The rows below fall into families. The same turns and mirrors carry the whole set onto itself and the rows of a family onto each other. For each named row, which other rows are in its family? Write them in the order they are listed.
These 30 rows form 5 families of 6 rows each.
laliz: [ 1.00 -2.15  2.59  0.48 -0.96 -0.32 -3.53 -5.04  3.33]
pev: [ 1.76 -1.61 -2.74  0.71  0.25  2.22 -3.73 -0.67  1.45]
tuli: [-1.35 -2.83 -2.11  2.32 -1.34  3.69  0.24 -0.86 -0.16]
guleb: [-1.81 -0.86  3.66  1.20 -0.86  0.51 -0.97 -4.20  2.20]
kud: [ 2.10 -0.49  1.04 -1.33 -1.67  2.08 -4.48 -3.42  4.05]
teg: [-2.26 -2.91 -0.79  1.00 -4.56  0.38 -3.92 -4.65 -0.85]
zil: [-1.79 -2.94 -2.10  0.93 -4.34  0.87 -4.21 -3.80 -1.14]
fosem: [-2.88 -2.44 -1.39  1.23 -4.36  1.04 -3.27 -3.69 -1.51]
vazin: [ 2.68 -2.54 -2.43  0.92 -3.82  3.05 -2.95 -1.40  3.96]
bazaz: [ 0.23  0.18  3.17 -0.99 -1.92  1.86 -2.95 -4.13  3.92]
mota: [ 0.64 -1.41 -2.77  1.55 -3.46  4.26 -0.95  0.19  2.66]
Valem: [ 2.52 -2.90  0.21  0.80 -4.42  1.80 -3.04 -3.74  5.02]
kel: [ 0.24 -2.12  2.55  1.22 -4.69  1.60 -1.11 -4.41  4.78]
bibop: [-2.77  0.08  1.52  1.67 -0.20  2.09  0.18 -1.63  0.71]
fuvud: [-2.88 -2.60 -0.73  1.17 -4.56  0.66 -3.41 -4.29 -1.18]
Pipu: [ 0.27  0.95 -1.21 -0.59 -0.84  4.21 -2.54 -0.15  1.99]
Nobeb: [-2.84 -2.57  1.04  2.52 -1.96  2.63  1.34 -2.80  0.40]
pepit: [-1.77 -0.99  2.21  1.89 -4.37  2.75  0.86 -2.85  3.49]
zet: [ 2.72 -2.52 -0.61  0.22 -0.36  0.56 -4.86 -3.24  2.92]
Vus: [ 1.15 -4.84  1.45  1.33 -2.53  0.48 -2.55 -5.65  2.87]
geduf: [-1.77 -3.08 -1.43  0.92 -4.53  0.53 -4.34 -4.40 -0.82]
bel: [-0.99 -0.31 -1.68  1.45  0.36  2.96 -1.21  0.12  0.29]
taba: [ 2.65 -5.10 -1.73  1.15 -1.99  1.51 -3.60 -3.78  2.31]
nur: [-1.58  1.11  3.13 -0.43 -1.64  2.80 -1.14 -2.93  2.79]
Daliz: [-1.57  1.53  0.98 -0.23 -1.12  3.97 -0.98 -0.92  1.80]
tinon: [-2.37 -2.60 -2.05  1.13 -4.31  1.12 -3.74 -3.43 -1.48]
kisa: [-1.60 -0.62 -0.41  2.05 -3.72  4.10  0.90 -0.56  2.39]
dokal: [ 2.07 -0.09 -1.19 -1.12 -1.10  3.29 -4.32 -1.40  3.11]
Gemul: [-1.59 -3.58  2.85  2.02 -2.56  1.13 -0.01 -5.22  1.85]
riron: [ 1.34 -4.01 -3.55  1.66 -1.37  3.09 -2.30 -1.31  0.79]

The rest of the family of teg: zil, fosem, fuvud, geduf, tinon
The rest of the family of taba: tuli, Nobeb, Vus, Gemul, riron
The rest of the family of laliz: pev, guleb, bibop, zet, bel

The rows below fall into families. The same turns and mirrors carry the whole set onto itself and the rows of a family onto each other. For each named row, which other rows are in its family? Write them in the order they are listed.
These 32 rows form 4 families of 8 rows each.
Movav: [-3.80 -0.47 -2.14  2.65  0.63  2.15 -0.73 -2.49  2.26 -3.13  0.71  0.97
  2.79]
Kad: [-0.46  1.30  4.12  5.87 -1.46 -0.87 -3.16 -0.13 -2.98 -1.00 -1.08 -0.10
  0.46]
sete: [ 0.61  0.83  4.13  5.27 -1.82 -0.31 -2.97  1.12 -3.35 -2.11 -0.35 -0.64
  0.04]
bov: [-2.64 -0.29 -1.22  3.70  0.70  2.94  0.49 -0.81  2.80 -4.17  1.27  1.64
  2.11]
sufek: [-0.07 -0.52  4.88  3.63 -2.17  1.35 -3.71 -1.52 -3.06 -0.32 -1.22 -1.37
  0.76]
vut: [-2.25  0.45 -0.87  2.47  1.07  2.59  1.05 -1.15  2.04 -5.35  1.58  0.03
  3.48]
mut: [-0.76  0.92  3.28  4.54 -1.79 -1.17 -4.08 -0.80 -3.71 -0.81 -1.11 -1.09
  0.74]
Sodat: [-2.88  0.90 -1.29  1.99 -0.79  2.48  0.56  0.44  2.26 -5.58  0.97  0.44
  1.90]
kedi: [-3.16  0.23 -1.90  1.68  1.72  2.88  0.02 -1.15  0.92 -3.62  0.18  1.11
  3.90]
mir: [-3.30  0.55 -2.11  0.75 -1.05  2.08 -0.42 -0.30  1.52 -5.25  0.81 -0.43
  2.23]
Gufif: [ 0.60 -0.28  5.60  4.63 -1.97  1.78 -2.84 -0.56 -2.48 -0.87 -0.99 -0.69
  0.37]
vuve: [-1.47  0.13  4.21  3.62 -1.33  0.42 -4.38 -1.63 -4.57 -1.05  0.07 -1.75
  1.22]
zere: [-2.13  0.05 -1.38  1.45  0.76  2.49  0.46 -1.25  1.47 -5.50  1.73 -0.71
  3.54]
nubo: [-0.31 -1.38  4.55  3.54 -1.50 -0.11 -3.30 -1.16 -4.11 -1.36 -0.57 -0.90
 -0.39]
biv: [ 0.71 -0.69  5.13  3.65 -2.31  1.76 -3.39 -0.65 -3.04 -1.05 -0.84 -1.35
  0.43]
sor: [-0.19 -0.14  5.36  4.60 -1.85  1.39 -3.26 -1.47 -2.51 -0.15 -1.37 -0.63
  0.69]
Ves: [-1.85  0.89  5.17  5.60 -0.70  0.47 -3.39 -1.55 -3.50 -0.61 -0.29 -0.28
  1.14]
Vuduv: [ 0.05 -0.14  4.74  3.75 -1.55  1.27 -3.61  0.34 -4.56 -2.44  0.94 -1.76
  0.52]
fugis: [-2.80 -1.31 -2.78  0.95 -0.03  2.49 -1.23 -1.64  1.32 -4.14  1.42 -0.37
  2.54]
Zele: [-2.60 -0.13 -2.20  0.85  1.39  3.03 -0.19 -0.74  0.45 -4.14  0.53  0.52
  3.81]
teko: [-3.05  0.61 -1.09  2.54  1.18  2.15  0.65 -2.12  2.02 -4.59  1.15  0.16
  3.82]
zodov: [-3.93  1.35 -1.23  2.77 -0.39  1.96  0.46 -0.69  2.67 -4.52  0.33  1.00
  2.28]
nemef: [ 0.37  0.43  3.33  3.97 -2.17 -0.68 -3.94  0.41 -4.04 -1.87 -0.47 -1.57
  0.30]
ged: [-2.63  0.31 -1.49  2.19  1.81  3.24  0.60 -0.38  1.17 -4.09  0.40  1.51
  3.62]
neso: [ 0.22 -1.29  5.02  4.13 -1.41  0.31 -2.66 -0.35 -3.79 -1.87 -0.30 -0.47
 -0.70]
vopaz: [-4.39  1.00 -2.05  1.44 -0.66  1.58 -0.52 -1.47  2.00 -4.25  0.18  0.14
  2.63]
Zisu: [-0.31  0.62  5.69  5.75 -0.89  1.37 -2.59  0.32 -3.45 -1.99  0.51 -0.31
  0.46]
dit: [-2.07 -0.04 -1.79  1.38  1.45  3.42  0.37  0.11  0.77 -4.67  0.79  0.89
  3.46]
novez: [-0.89 -0.96  4.80  4.34 -1.18 -0.34 -3.07 -1.70 -3.66 -0.77 -0.94 -0.29
 -0.20]
dus: [-2.96  0.22 -1.62  1.51  0.89  2.05  0.12 -2.24  1.48 -4.74  1.28 -0.61
  3.90]
simi: [-1.62 -1.18 -1.83  1.98  0.05  3.26 -0.02  0.06  1.85 -5.20  1.92  0.32
  1.89]
godud: [-0.37 -0.85  5.31  5.01 -1.08  0.05 -2.47 -0.84 -3.33 -1.24 -0.75  0.14
 -0.52]

The rest of the family of ged: sufek, kedi, Gufif, biv, sor, Zele, dit
The rest of the family of sete: Kad, mut, Sodat, mir, zodov, nemef, vopaz
The rest of the family of bov: Movav, vuve, Ves, Vuduv, fugis, Zisu, simi

The rows below fall into families. The same turns and mirrors carry the whole set onto itself and the rows of a family onto each other. For each named row, which other rows are in its family? Write them in the order they are listed.
These 32 rows form 4 families of 8 rows each.
Papo: [-3.06 -1.39 -1.17 -0.41  1.65 -3.92  5.01  2.16  3.97 -1.06  2.51 -2.90
 -3.54]
dezav: [-0.48  1.82 -4.74 -0.28 -1.49 -3.87  3.80  2.07  1.80  3.50  2.33 -0.57
 -4.72]
Poma: [-0.72  1.48 -2.48  1.49  3.29 -1.13  0.48  1.79 -0.01  0.51  0.32 -2.48
 -4.22]
paz: [ 0.97  0.38 -2.33 -0.30  2.27 -2.82  1.36  3.38  2.55  0.52 -2.81 -1.35
 -3.43]
Fisuz: [-2.70  2.73 -3.56 -1.15 -2.07 -4.48  2.96 -0.39  1.83  2.52  2.87  0.04
 -3.30]
gelit: [-2.02 -1.19 -0.35 -0.90  2.82 -3.66  5.45  1.60  3.54 -1.76  2.95 -1.61
 -3.91]
Zevub: [-2.35  2.91 -1.33 -0.36 -1.45 -5.09  3.03  0.47  0.48  1.03  2.33  0.83
 -5.05]
dedo: [-0.68  0.78 -3.60  0.81  2.75 -2.18  2.44  1.92  0.35  2.04 -1.81 -1.44
 -4.54]
Kepu: [-1.60 -2.32 -1.52  2.71 -2.99 -1.05  0.99  1.10  2.48  0.52  0.83 -0.55
 -2.53]
muva: [-0.30  0.32  1.50 -1.81 -1.95 -1.31  3.53  0.13  5.44  0.66  4.69  0.44
 -0.67]
Fep: [-0.09  0.79  2.15 -1.64 -2.80 -2.54  5.71 -0.72  4.32  1.75  2.77 -0.28
 -1.38]
deba: [-1.29 -0.32 -1.06  0.08  3.80 -5.20  4.69  1.40  4.78  0.26  3.22 -0.63
 -3.32]
fugav: [-2.11 -1.65 -1.89  2.68 -2.74 -0.74  1.44  1.47  3.16 -0.55  2.55 -1.17
 -2.59]
Naki: [-2.61  2.76 -3.81 -0.17 -1.35 -4.71  4.40 -0.11  2.38  2.37  1.83 -0.26
 -4.46]
zepe: [-0.52  4.64  0.92 -2.38  2.84 -2.34  3.91  2.28  2.34  3.01  0.84 -1.16
 -1.65]
pivo: [-1.70 -1.97 -3.05  2.26 -1.45 -1.88  2.78  2.38  2.11 -1.36  2.04 -0.68
 -0.62]
dul: [-0.23 -2.38 -1.32  2.32 -2.38 -1.33  2.13 -1.17  1.99 -0.64  2.10 -1.55
 -3.93]
dulo: [ 1.16  2.78 -0.15 -3.63  3.55 -2.74  4.51  0.34  2.35  3.21  0.35  0.01
 -2.57]
zare: [-0.69 -1.50  1.74 -1.32  2.40  0.42  2.10  0.46  4.55 -0.64  0.45  0.54
 -0.22]
vado: [ 1.67  4.15 -1.12  1.58 -1.84  0.47  2.05 -0.11  2.60  2.08  0.21  0.83
 -2.54]
Les: [-0.63  0.34 -2.34  1.73  2.54 -2.16  2.14  3.54  0.62  1.42 -1.94 -1.06
 -4.01]
Zok: [ 0.62  3.47 -0.55 -3.77  3.75 -2.46  4.94  0.90  3.15  2.13  2.10 -0.45
 -2.68]
pufi: [-0.36  0.83  0.25 -2.71 -1.78 -1.38  3.83 -1.55  5.05  1.19  4.84  0.03
 -1.20]
Gagu: [-2.19  0.06 -0.77 -1.33 -1.32 -0.56  4.53 -0.86  3.86  2.32  5.61  1.29
 -1.70]
guf: [ 0.65  2.37  0.01 -3.86  2.39 -1.49  3.07  0.15  4.20  4.26  0.82  0.57
 -4.41]
fito: [ 1.64 -1.53  1.84 -0.88  2.15  1.18  1.62  2.07  3.29  0.22  1.05 -0.95
 -0.79]
Rab: [ 0.23  0.78 -1.98 -1.66 -2.70  1.85  1.22  1.13  1.58  2.71 -0.46  0.46
 -1.71]
Bekis: [ 2.11  2.47 -1.01 -0.56 -0.87  0.45  0.95 -0.14  1.68  3.78  0.39  1.89
 -1.60]
Rar: [-2.42 -1.83  0.83 -1.72  2.18 -4.16  4.17  1.15  1.78  0.20  2.81 -3.55
 -2.96]
Fopa: [ 1.08  2.39 -1.72 -0.12 -2.04  0.13  0.58  0.32  2.02  4.41 -0.03  0.43
 -1.31]
vot: [ 1.68 -1.63  1.37  0.08  2.79  0.98  2.99  2.44  3.85  0.13  0.00 -1.09
 -1.88]
Norok: [ 1.64 -0.53  0.89  0.30  1.77  1.40  3.15  0.63  3.98  1.32  0.74 -3.62
 -0.45]

The rest of the family of Poma: Zevub, Fep, zepe, dul, vado, Rar, Norok
The rest of the family of dedo: Papo, Fisuz, Kepu, muva, Zok, Bekis, vot

